Where one turn sends some rows of the set: a few examples, then the rows asked:
Q_495: [  1 -22  20 -35 -16 -31 -45  -9  -1 -19 -22 -27 -26 -17  22  31  -9]
Q_571: [ 53  33 -17 -11  47  -7  21   9   2 -16 -18   4 -52  28  13  -5  12]
Q_381: [ 15 -39  -1  20 -33   0 -44  15 -40   0   3 -46 -28  15  19 -26  38]
Q_636: [ 11 -29 -12  17  -2  -4 -41  32 -38   9   5 -48 -44   7  22 -20  51]
Q_324: [  1  26  -7 -23 -25  15  -8 -39 -27 -53  -2 -40 -43  25 -33   4   6]
Q_278: [  2 -26  -4  30  43 -27 -15  14 -22 -17  36 -11 -12 -33  13 -25   6]
Q_729: [-16 -20  17 -30  -9 -28 -45  11   2  -6 -29 -23 -33  -9  30  38  11]
Q_232: [ 30  20  16   7  -9  -1  23 -17  14 -33 -14  29 -14  42  13 -20 -14]
Q_430: [-10 -26   6 -24  16 -34 -37  13  -2  -5 -29 -11 -19 -20  22  46   9]
Q_809: [ 30  -6  -5   5 -24  20  64 -13 -20  18   6 -41 -14  27  17 -26  16]
Q_237: [ 46   9  -2   3 -24  11   8  -2  -5 -10 -45   9 -23  64  13  -5  21]
Q_721: [ 29  -3 -11   3 -17  21  62  -4 -21  26   1 -46 -25  28  20 -22  27]
Q_838: [ 10 -42  13  31 -21 -13 -28 -10 -28 -24  25 -19   6  -8  10 -36  -4]
Q_795: [ 24   1  -8   8  14   7  77 -12 -12  13  20 -28 -11   4  16 -25   3]
Q_95: [  7 -25  16 -33  -4 -34 -43 -11  -4 -20 -21 -22 -17 -24  17  33 -14]
Q_794: [  5 -10 -65 -13  -6 -29 -14   3   0   2 -27 -52  13 -12 -31 -15  45]
Q_606: [-37  -8 -42   1 -32 -25  -7   5  17  -2 -20 -31  23   0 -18 -24  42]
Q_712: [-32  17 -33   5  39  12  17  -1 -23 -26 -17   4 -14  16 -31  36  32]
Q_493: [  2  13 -51 -28   4 -41 -11  -7  12 -19   3 -63 -15 -30 -26 -34  24]
Q_300: [ 27  -6  -1   7 -19  16  69 -20 -15  13  13 -33  -6  20  15 -29   3]
Q_80: [ 33  11  10   6 -26   7  15 -13   5 -23 -30  21 -12  58  12 -12   2]
Q_452: [ 12   1 -64 -23   3 -35 -13  -3   2  -7 -14 -62  -3 -24 -30 -22  34]
Q_806: [ 25  -3  -3   9  -2  11  75 -18 -12  10  18 -27  -4  10  15 -27   0]
Q_373: [-22  33  -4 -22 -26  21  -6 -20 -21 -42  -6 -38 -57  34 -20   7  25]
Q_527: [  4 -35   7  32  13 -23 -18  -3 -22 -25  36 -10   4 -25  10 -33  -8]
Q_113: [-42  34 -10 -12  -7  21   2   0 -16 -31 -10 -25 -55  36 -16  16  41]
Q_855: [-47   3 -30  -3 -34 -28  -5   1  27 -11  -5 -29  10  -6 -14 -33  32]
Q_458: [ 33  29  10   0  20 -11  28 -11  16 -36  -4  26 -27  27  14 -19 -16]
Q_914: [  6 -27   8 -29  10 -37 -39  -6  -5 -16 -24 -16 -13 -28  16  39 -11]
Q_9: [ 26   5 -17   2  17  13  71   4 -17  25   9 -39 -30  12  20 -19  26]
Q_223: [-40  14 -27 -13 -24 -36  -4  -3  30 -21   9 -40  -5 -16 -14 -42  22]
Q_363: [ 58  26 -21 -11  29   3  12  15  -6  -4 -36  -4 -50  42  12   2  28]
Q_142: [  7 -23 -18  19  32 -14 -31  39 -32   7  14 -38 -46 -10  22 -15  48]
Q_947: [  3 -21 -15  24  50 -23 -20  32 -26  -2  28 -24 -32 -26  18 -18  29]
Q_8: [ 56  16 -16  -5   1   9   7   8 -10  -2 -46   0 -38  59  12   2  31]
Q_950: [-47  27 -21  -1  20  17  10   7 -16 -22 -15  -8 -36  29 -20  28  44]
Q_660: [-20  18 -36 -23  -9 -39  -8  -9  24 -24  11 -55 -16 -27 -19 -42  18]
Q_395: [ 28   2 -17   3   1  18  66   4 -19  29   3 -46 -31  22  21 -20  31]
Q_988: [ 24   5 -15   5  22   7  76  -2 -13  20  18 -32 -22   6  17 -21  17]
Q_63: [ 15 -43   9  25 -40  -3 -39  -2 -35 -14  12 -33  -7   9  13 -33  14]
Q_643: [ 12  10 -28  -8  19   6   9 -39 -35 -49 -10 -13  -1   5 -48  23  -3]
Q_59: [ -8 -20  21 -34 -19 -27 -47   1   0 -13 -24 -26 -33 -11  26  31   2]
Q_360: [-16 -20  10 -26   5 -30 -41  16   0  -2 -31 -16 -28 -14  27  42  14]
Q_808: [ -8   9 -34   2  38   7  17 -20 -30 -37 -15   2   2   7 -45  33  13]
Q_662: [ 43  36  -4  -5  44 -12  27  -2  12 -29  -6  16 -42  20  13 -12  -6]
Q_228: [-15 -14 -56  -3 -20 -24 -11   6   6   3 -30 -38  24  -2 -25 -15  47]
Q_817: [ -1 -28   5 -25  19 -36 -37   4  -3 -11 -27 -11 -13 -26  17  44  -1]
Q_169: [ 16  16 -17 -19  -6   9   1 -48 -35 -56  -5 -32 -19  13 -44  11  -6]

Q_495 -> Q_360
Q_721 -> Q_988
Now find these:
Q_278 -> Q_63
Q_169 -> Q_113
Q_232 -> Q_8
Q_794 -> Q_660

